Rotation paths and how fast each direction turns (degrees a step)
Each turn is a multiple of 5 degrees from 10 to 175, or 0.
Each row of a path follows its step; steps can be skipped.

step 0: [ 21 -14  27   8  28  -1  27  12  10  -9  -5 -10 -16  -2 -17  23   8   8
  -1 -14 -17  24 -17  10   8  22  -3   8 -15  -2   2 -10  -7 -20   6  20
  -4  24   2 -19   5 -43  18   6 -30 -18  -4   2  -6 -16  -5]
step 1: [  3  -7   9  10  16 -22  -3  12  -3  10 -15   4  10 -10  -3 -37   5 -18
 -12   6  -9  11  -1  17   4   7   2   7 -17  -4   1  -1  19 -26  -5 -12
   7 -18 -12 -41 -11 -14 -13  25  -4  41 -22   4 -19  20  -9]
step 2: [-21  18   8  -5  -6   1  13 -11  10  11   5  -1  -9  19  -7  22 -18  -2
  17  13  20  39   6   8 -20   1  12  24  -9 -16  17  -1  16  -3 -13  10
  -9  21   5 -39  28 -21  22   6 -13  -6 -17   7  -4   6 -23]
step 3: [  8   6  21 -15  -6  -6 -12  23  13 -14  23 -13  -5  20 -15  -5   6 -28
 -18 -23   0   9  14  11  21  -6   8  -4  -4 -24  -3   3  15 -42  -7 -15
   2 -18  -4  -6  11 -12   9 -24 -11  32  11 -18 -20   0 -12]
step 4: [-20 -23   3   8  15  -7   1   3  15  21  12 -17  22   5   3   8  -3  -9
  36  -3  16  11 -17  23   9 -11   2  -5  -7 -28  -7  18   3   0  17  31
 -29 -21  -2 -29  -1 -16  11  10   3 -18  -9 -22 -11 -13 -19]
step 5: [ -5 -10  12  10 -15  -9 -15  24  29 -21  -1  -8  -3 -22   0 -13  13 -10
  11   7   9  -8  27 -10 -10   9  29   7 -16  -8  12  13  15 -22  23  -9
   1   4  11 -14 -16 -10  18 -27   8   9 -14 -13  12  28 -34]
step 6: [ -8 -11  28   1   8  -8 -11   1 -10  12  12 -22  19  18   1  50  35   9
   7  14  17 -16 -15  -6  -4  22  -6  22  -5 -18   2 -10   1  -2 -22  -4
  -6 -19  -3 -12   4  -4  -1 -12 -12  -8 -18 -21  -9   3 -26]
step 7: [  7 -22  15  26  13   2  22  30  33  11   7   2 -25 -41   9   1  20  -8
 -14  10  11  17   9 -10  11  17  23   5  -9 -15   2   1  16 -18  -4 -15
 -18 -10  20   3  -6  13   2   1 -11  -1  14 -16 -20 -10   1]
step 8: [ -2   9  16  15   6  -6 -16 -16   1  -5   7  11  13  -8   0   6  27 -26
   3  27  20  10  -8   6  -6   7 -28  32  -6   8  18  42  15 -10 -13  27
  13  -8   1 -24 -20  -6 -12  10  14  -2 -15 -18  -6 -10  -1]
step 9: [  8   0  41   3  -8   7  -2   3  26 -11   4   0 -12   2   4  26   8   7
  -9   4   8  16  13   3  -9 -14   5  22 -16   2 -18  13 -16 -12  -3 -25
  -6  26  21 -16 -19   4  27  28 -13   5  33  -3 -15  21 -17]
step 10: [-27 -21  18  22  -1 -11  14  -2   4 -18  -5   2  -9  31   3   9  24   0
 -12  11  20  14 -18  19  23  11 -28  -6  -6  -1  -8  21  20 -29   0   1
   8  -6 -42 -15 -11   2 -18 -10 -22  11  12   1  -5   0  -1]
step 11: [-11  -4  10  17  25  -8  15  -3  30   2  18   2  -5 -19 -22 -11 -11  -2
  -7  16  -2  18 -19   3  -1 -23  18  20   2 -41  -5  -9  -7   0  -9  20
  16  12  -2 -30 -25  12   4   8   6  -1  26   3   9  16 -30]
Directions:
[ -5   4   2  -1  -5   6   3  -4  -1  -3   3  -5   3   3 -10   8  -2   7
  -2   2  -1  -6  -1  -5   4   5  -4  -2  -3   8  -1  -4  -6  -6  -2  -6
  -4  -1   6  -3   4  -4   3  -7  -3   5   7  -4  -4   0   3] => 110
[ 0  6  2 -5 -2 -3 -7 -3 -1 -4  3 -1  3  2 -8  7  0  0 -3 -3  1  2  5 -6
 -6 -3  8  4  2  3  7  5 -2 -3 -7  0  7  4  2 -2 -5  3  9 -2  4 -6 -6  8
  8 -1 -1] => 115
[ -2  -2  -2  -1   5   4   8  -3   1   1  11  -1  -2  -2  -3   3   3 -11
  -6   5  -4  -3  -3   5   8   4   7  -4   7  -6   4   2  -4  -3  -3   3
   4   2  -3   6   5   2   1  -3   2  -2   3   3  -3  -9   0] => 95
[-8 -3  6 -3 -4 -4 -4  2  7 -4  4 -3  7 -8 -5 -8 -3 -6 -3  0 -7  1 -9 -3
 -3  4 -3 -1 -9  4  0  0  2  5  2  4  3 -4  1  3  5  0  3 10 -1 -2  2 -2
  5 -5  3] => 100
[  3  -2  -8   3   2  -5   1   3   0  -5  -2  -1  11  -4  -3  -1   3   8
   0   5  -3  -2  -4  -3   1   3   2 -11   2  -4  -2  -4   4   3  -5  -1
   0   6   2   4  -8  -4   0  -4  -4  -5  -3  -7   5  -1 -10] => 55

step 0: [-22   8  14   9  11  27  24  41   1 -17   6  15   1  -1  23 -37  -5  -4
  31 -15  30  -9 -22 -17 -13   8   4  -7  16 -13  -1 -27   6   6  15  -7
   3   1  15  14 -18   0  -7  18  20   6   7   5  27 -11 -10]
step 1: [  1   1  -4 -12  -4  29  18 -10   7   6  -2  16 -26  11 -19   8 -10   4
  23  -6 -16  13   6 -27 -18  18 -22   3 -13 -25   8 -46 -11 -26  14 -27
  -5  -4  14   0 -24  -7 -15   2 -28  11 -15  16   0  14  -4]
step 2: [ -9  -9  21   4  -8  22  14  -5 -14  20   7  -7 -13  -6 -45  -2 -32   1
 -12  -1 -21  32 -26  33 -29 -16   3   0  -7 -11  -3  -8  -1  -8   8 -23
  31 -18   1   2   7   6  20  -5   3  13  -3 -21  20   7 -12]
step 3: [  9   1   6   6  -8  18   6  13  21 -44 -13   4  -8 -10 -17 -17   2 -10
  -6   2   8  -6  -1  31  -6  13  -2  10  -5   6  16   1  -8 -20  44  10
  19 -24  -6  -9   0  -1 -16 -35  36   4  17 -23  14  10  13]
step 4: [ 21  -1 -15  -4 -31   8   3  16  -3   4  -3  11   5  13 -29 -23   3  33
  -7 -14  14 -35  17  -9  13 -21 -37  10  -8  -7  -5 -22 -32 -20  10 -16
  -4  11   2  23   2   4  14  -6  32   0  21   4 -10   7   0]
step 5: [ 10  17  16 -14 -25  40  27 -22  -7  35  12  -6   8 -17 -10  -9  36 -23
  10  -4  -4  -8 -33  -2 -11 -12   4  12  -4  -2  -4   3  -5 -24  -1  11
 -12  11  -2  14  15 -21  19  -4  23   7   5  18  -4   2 -26]
step 6: [  9 -19   0  -3 -13   6 -14  12  18  30 -10 -13   2 -13  12 -14   0  -1
  28   8 -19  10 -14 -11 -23  44   2  12 -26  39 -17   6   4 -26  31  -2
   6   0 -17  19   2  12  -6 -12  12  10   0  -8 -13 -18 -15]
step 7: [-17   6   1   4  30  16  -1  31   8  13 -17  49   8   6   6 -21 -20   2
   5 -16   3   9 -17  28  18  15 -22  19 -13   7 -18  18 -18 -20   5 -26
 -10   3  17  23  19   7   2   1   1 -24  -7  -2  -6  -5  -8]
step 8: [ -4  25  17  -6   5  18 -19  -1  13 -10  -9  16 -31  -2 -10   2  10 -12
  32  -6 -11  25   1 -12   6  -4   2  34  -1 -23 -46  -2 -37  -3  -6   0
  -5   3   4 -26   5   6  -1  -1  17  -8  19  20  12  17  -1]
step 9: [  3  23  14  21 -27   2  -3 -12  -9  14  13  15 -11 -19  -9 -13  -7  17
  21 -24 -29 -14   5   7 -19   9   1   1 -12  13 -18  24 -20   8  11 -25
   7  16 -28 -25  -7   0  15  -3 -11  35  -5  -2  15   5  32]
step 10: [  6  -1 -17   6  27  -6   1  -4  -3  -2  31  -4 -33  -9 -37  -2   5 -19
  -5 -21   1 -16  -9  17  19  10   4  -9 -16  26   3  23 -23  -9  35  -8
 -11  -5   6 -14  29 -20  19 -32  -8 -11 -10  -4   0 -18   6]
step 11: [-23   8 -19   9  17  -6 -18   9 -16 -11  10 -26   1  16 -10 -10   5  26
  -3 -14  40  12 -26 -16  -7  -7 -12  13 -10  16 -19   3 -29 -24   7  24
   7  16  -5 -14   9  -6   9   4  36  -4  15   9   3 -26  21]
Directions:
[ -4  -2  -3   3  -7   0  -2   0   9  -1  -3  10  -3  -2  -1  -2  -3  -1
   4  -5  -2  -9   6  -5   1   7  -1 -10   4  -1   5   2   0   1   7   2
   0   4   4   5  -2   0   1  -1  -1  -4  -7  -9  -6  -4   5] => 120
[ -3  -1   0   0   2  -5   5   7  -1   2  -2  -4   3  -2   1   0  -5  -7
   0   6  12   1   7   0   6   6  -2   2  -1  -5  -2  -1  -3   2  -1 -12
   3   4   3  -3   2 -11  -4  -3  10   1  -1   0  -5  -3   5] => 100
[  1  -6   6   1  -4   2   2   3   0  -6  -1  -2  -2  -3   2 -12   2  -3
   3  -5  -1  -3   3   0   5  -8  -8  11   6  -3   4  -5  -2   3  -3   1
  -2   6  -1  -7   0   9  -3   6  -1  -2  -2   5  -4  -3   2] => 90
[  4   5  -1   2   1  -9   4  -1   3   1 -12   1  -7  -1   0  -4  -4  -3
   3   1  -4  11   0   5   0  -5  -5  -5   3  -8   0   4  -3  -1  -5  -3
  -1   0  -5  -1  -5   4  -1  -9  -3  -2   3  -5   8   5   4] => 60

step 0: [  8 -25  -5  -4   4 -29  21  -9   0  21   5   3 -19 -13 -11   8  -4  23
 -12 -21  -8 -11  -2  20 -42  -3 -10  21  27 -17 -25   8 -14  -5  -6 -34
   1   0 -11 -10  -1  -5   2  14  -6   7  -7  -1  17 -12  15]
step 1: [ -1  28  18  -8   8  18 -17  -5 -19  -5 -12 -34  21  10  17   7  -3 -20
  -9  10 -10  -7 -16  35 -21   2  -3  16  -6  -7  -5 -19   6  22  19  10
   1 -10   0   3   4  -8 -18 -14  -2   3  -7   8 -11 -38  22]
step 2: [-16 -35  -7 -12  23 -27  11  -3 -22 -26   3  -5  -4  19  -4  18  27  19
   2   0  -7   5  16 -11  -5  14  19   5  -3  -7  -6 -17  27 -14  -7   0
 -19  17  11   2 -30 -26  -7 -17  -3   4 -12 -10 -10  -1 -16]
step 3: [ -1  17   0   9 -33 -22  42  19 -21   9  12  -5  17  12  -2  -8 -11   0
   3  -5  13   3   8  -9 -30   9 -39  20   3  -2  13  28   3  -7   1   4
   8  10 -10  16   4  14  -3 -10   0  15 -12  -5 -13 -22  19]
step 4: [  4   3  17   1  40  -1   3 -11 -22 -34 -13  -4 -18  -9  -7   6   8 -12
   5  24  12   0 -18   9  11 -11   3   7   0   4   7  13   7  18 -28   5
 -10  -9   8  25  13   3   1  13 -30  22  25  12 -20 -21  -6]
step 5: [ -9 -10  -2  31  25 -18   1  15 -18  13  11 -25   0   2   4   5  33  -3
   5   4   6 -28   9 -22   6  42 -12 -11  -4  -3   0   5  -3 -11  11   2
  -7  -2  -2  15   6  10  -3 -12  28  12  -3  12  38  18  -5]
step 6: [ 24   4  14  -8  10  -3  28   6 -11   3  12  -2   5  -3 -20 -16  -2   9
 -10  -9  22  10 -22  -7 -24 -20  12  22  24   2  17  -7 -24   7 -27  -5
   6 -23  15  -6   9  16  -4  -6  -9  -2 -39  26   8  11   1]
step 7: [-10 -16   9 -18  24 -10  -3  -5  -6  -7  -1  -3   8 -29  23  20  -9  -5
   9 -14  -6 -11 -16  28  -3  12   3 -28  23  12 -16 -20 -13   2   7  -1
 -20 -21 -22  11  27  15   5 -11  12  19   4 -13  -6 -31   3]
step 8: [-17 -20   0  -8   4 -19  -2  10  25  -4  16 -30 -10  -5  30   9   8  -9
 -17  19  -9   9  -7   7  -4   2   7  31  -8  -8 -11   1  20   7   2   3
  18  11  28  -7  -2  -2 -24 -27  16  15 -34  20  11  10 -14]
step 9: [  2 -10   4 -26  -7  -3  17  -6  -5  -7  21 -39  -9  19 -17  11  -4   1
   9 -27 -16   0  18   7 -38   3 -14   2  26  -2 -11  -4   0  -3 -18 -21
   7   2 -22  21   0 -11  19  20 -27  -7 -13   0  -8  -1  15]
step 10: [-23   4  -1  -5  13  -8 -17  15  -4 -10   1  -4  22  11  -6   1 -10  -2
 -23  31  22 -12 -16   3 -23  -3  -8   1   9  -3 -23   0  18  17  16  35
  -9  -8 -10  11 -10  -4 -15  -7   8   9  23  23 -29 -30  16]
step 11: [-35  -3  -1  16   8  -6  24  -7  -4 -23  26 -15   0  -4  -6  -2  31   5
  11  26  -9 -10  18   4   6  18  13 -17 -11  11  16   1  -7 -21 -25   2
  -9  20  23  19 -18  -6 -17 -16 -26  -4 -18  -2  -4   1  -2]
Directions:
[ -4  -3   1  -1   2   3  -2  -3  -3   5  -5  -2  -4   4   6  -3   6   0
  -6   2   1   3  -6   4  14   3  -2 -10  -2  -4  -5   1  -2   2  -4  -1
  -2  -1   2   2  -3  -2   5   0   8  -2  -4   5 -10  -8   2] => 120
[ -1   3   6   3   7  -1   3   1   3  -4  -6  -1  -4   1  -2 -12  -8   3
   0  -4   4  -1   3   1  -3  -5  -2  -3   6   3   2   4   2   3   4  -4
   7  -4  -5   4   1  -4  -5   5   4  -8  -4  -5   1 -10  -4] => 120
[-2  0 -4  7  5 -5 -5  1  5  0  0  5  3  1 -7  2 -1 -1  7 -2 -1 -6 -4 -7
  1 -2 -1 -6  0 -3  0  4 -7  8  4  0  0  0 14  8 -1  2  0  6 -5  2 -5  0
 -1  0  9] => 55
[  0  -3   2  -9  -1   8  -1  -2  -1 -11  -4   1   0   2   1  -6   1  -2
  -4  -6   0  -5  -3  -5   2  -5   2   2  -2   6   3  -4  -2  -1   3   2
   3  -2  -3   2   3  -2   3   3   0  13   4   1   2  -4  14] => 125
[-1 -6  3 -2  7  3 -4  7 -3  1  2  3  0 -1  0 -2 -4  5  2  4 -4  2 -5  6
  4 -3 -5  1  7 -1 -1 -4 -7  6 -2 -3  7  5  1 -3 13 -1  2 -5  7 -1 -1 -4
  5 11  3] => 45
[ -2   1  -1   0  -2   2  -2  -2  -7   0   7   2   2   5  -3 -11   2   8
   1   5  -1  -6   5   2  -2   2  -4  -1  -2  -7   8   3  10   4  -5   4
  -2   5   2   2   3  -5  -3   0  -3   5   6  -7  -9   2   1] => 45
[-3  1 -6 -1  6 -7 -6 -2  3 -4  3 -4 -1 -2 -2 -2  7  1 -1  4 -4 -1  3  0
  3  2  3 -3 -3  8  5 -1  4  3  0  8  8  5  2 -3 -8 -1  8 -5  6  3 -2 -6
 11 -5 -5] => 120

step 0: [-24  -6  12 -18  -6   1  12   2   9  -7   3   3  10 -31   7  -2 -29  -6
   0  36 -22 -16  -3 -18 -14 -10  16 -20  13   4   4   7 -17  -4 -34  22
   0 -10 -13   9  20 -33  -3  35   1 -10  -6  -5  15  26  -9]
step 1: [ -2  16  -5  12  -5 -18 -25 -14   1  -5  17 -13  -6  -5  -3  10 -22  -3
   5   6  16 -14  17  -8  -3  13 -30  -7  21   5 -19   1 -41 -19   5  -5
  33   7  11   4  18  -9  -7 -23  10  52  -6  -8  -7 -11  -2]
step 2: [  9  -7  28   3 -25  -1  11   2   9  23  14 -24  -1  -6   1  14  21   0
  -9  10  10 -12  -4   1   5 -11   4 -14  -8 -34  -7   3  20 -11 -29  10
   1  -6   8  15  -9 -28  -3   9  25   8 -15 -36  15  43  10]
step 3: [ -4   4 -22 -22 -16 -16  -2  -8   4  12  -3  27  -6  -9 -18   9 -36  12
   0   5 -18 -13  -7  -3  -3  39  -6 -47  -1  21  -8  -2 -29 -28  -4  -4
   5  10  12  12  -8   9 -25   2  15  -2   2   3   2  17  19]
step 4: [ 31  24   6   5 -19  11  -2 -12   3   7  47 -28  15  20 -22  -2 -24  -7
 -10   1  14 -11 -16   8  -6 -20   5  -8   6 -10   0 -14  -2   8 -33  -4
   8  10 -15 -26   5   6  -7 -17   2  32   5  -1  11  27 -20]
step 5: [ -1   1  14   6 -13  -6   1 -11 -10  -7 -15   9   8 -11  -1  -2  -6   6
  -5  31 -14 -13  17   1  21  -5  -6 -25  13   5 -15  25  21  16  -7   5
  20 -26   9  36  17  26 -46   7  26   1   9   3  10  31  16]
step 6: [  7  -1  -3 -20 -25   1   8 -22   1 -14  16  -6   3  -5 -11 -11 -22  -2
 -25   8  -1 -32  18  26 -20  10 -27 -25   3  16   1  -7 -24  -4 -14  36
   3  13  25  -2  -2 -11  26   4 -18   7   4   0  30   1 -31]
step 7: [  9 -15   1  16   1 -11  -1   4  -8  -3   3 -42   1 -29  25  22  -4 -11
  -3   4  -5 -38  -5  -6  -2  10   2 -13 -11 -18  13   2 -13  20   9 -19
  15 -12  -3 -12  16   7 -27  -9  19  40  15 -13   7  30   9]
step 8: [ -8   4   0   7 -15  15   3   3  -7  10  -4  -6  36   5 -35  25  -4   3
 -15 -12 -12   5  15  20  -7  18  -3 -29  14  11 -25 -12   4   5  -1  25
  26  -3  18  25 -30 -17  -5  17  32   3   3 -32  16   1   0]
step 9: [ 25 -16  -6 -26  -6   8   3 -18 -11   8   7   3  21 -34  10  18 -17  13
  -2   7   5 -26  -7 -19  -7   1  17 -12  -5  30  15 -16 -20   0 -42  -9
  -9  22   0 -16  29 -10 -29  16  -3   6 -12  -9  12   7  -3]
step 10: [ -7  37  12   1   9 -11 -42   6 -10   9  29 -16   1  10  11  12 -21  15
  15  10  11   8  12  28  -8   9   4  -6  19  15   0   6   8   3  13   8
  38   3  -2  12  -1  -1 -33  -5   5  35  15 -18  12  20  -4]
step 11: [ -2  -2  11   3 -22 -19  35 -18 -11   8  -7 -18  12 -10  -9 -19  16  10
 -14   8   3  -6  19   1  -3  -9  -7 -24 -12  13 -15   4  23   5 -29  -5
  -7  47  11  26  22 -10   4  19  10   9 -14 -20  24  18   8]
Directions:
[ -5   1  -5   1  -1  -3  -5   3  -3  -2   1   4  -4  -1   8   3  -7   0
  -1  -2   9   2  -2   4  -3   1   8  -5  -1  -1   6  -1 -10  -2  -1  -3
   0   1  -3  -6   5  -3   7  -3   3  -2   8   9   7   3  -5] => 120
[ -5  -2  -4  -7   1  -2   1   8  -7   4  -9 -10   5  -3   7  -1  -2   2
  -8   9   3  -2  -7  -3   6   5  -1   3   4  -2   0  -2   3   1  -6  -3
  -1  -1  -4  -1   0   1  -3  -5  -1  -2  -9   6  -1   3   2] => 160
[ -2  -3   8  -1   6   2  -6  -5   2  -7 -10  -7  -1   2   7  -2  -4  -2
   1   3   0  -3   1   4  -1  -2 -10   1  -4  -4  -8   5  -3  -3   4   1
  -9   2   1   5   5  -4   8  -2  -1   5   1  -2   5   2   4] => 70
[  6   2   6   2   3   3  -5   3  -3   7   3  -1   0  -2  -5  -6  -8   5
   2   3  -1   3   4   4  -4   5  -3   4   1  -5  -1  -7  -3   5   0  -1
   5   3   9   7  -4  -3   6 -10   3  -7   0   4  -2  -4  -4] => 160
[ 3 -3 -7  3 -1 -8  2 -3  1 -5 -6  1  1 -4 -1  2  3 -1  5  3 -2 -6  0  6
  8  3  9  6 -5 -2 -2 -1 -6  0 -1  3  5 -6  1  2 -7 -9  7  1  3  8 -4  0
 -7 -1 -5] => 60
[-9  0 -4 -9 -4 -3  1  6  4 -2  5 -6  5  3  5 -3 -7  4  6  3 -7  5  5  1
  4 -3  3 -4 -4 -6 -4  0  2 -2  4 -1  0 -5  3  4 -2 -4 -7  3  2 -2  9  1
  0 -7  1] => 145
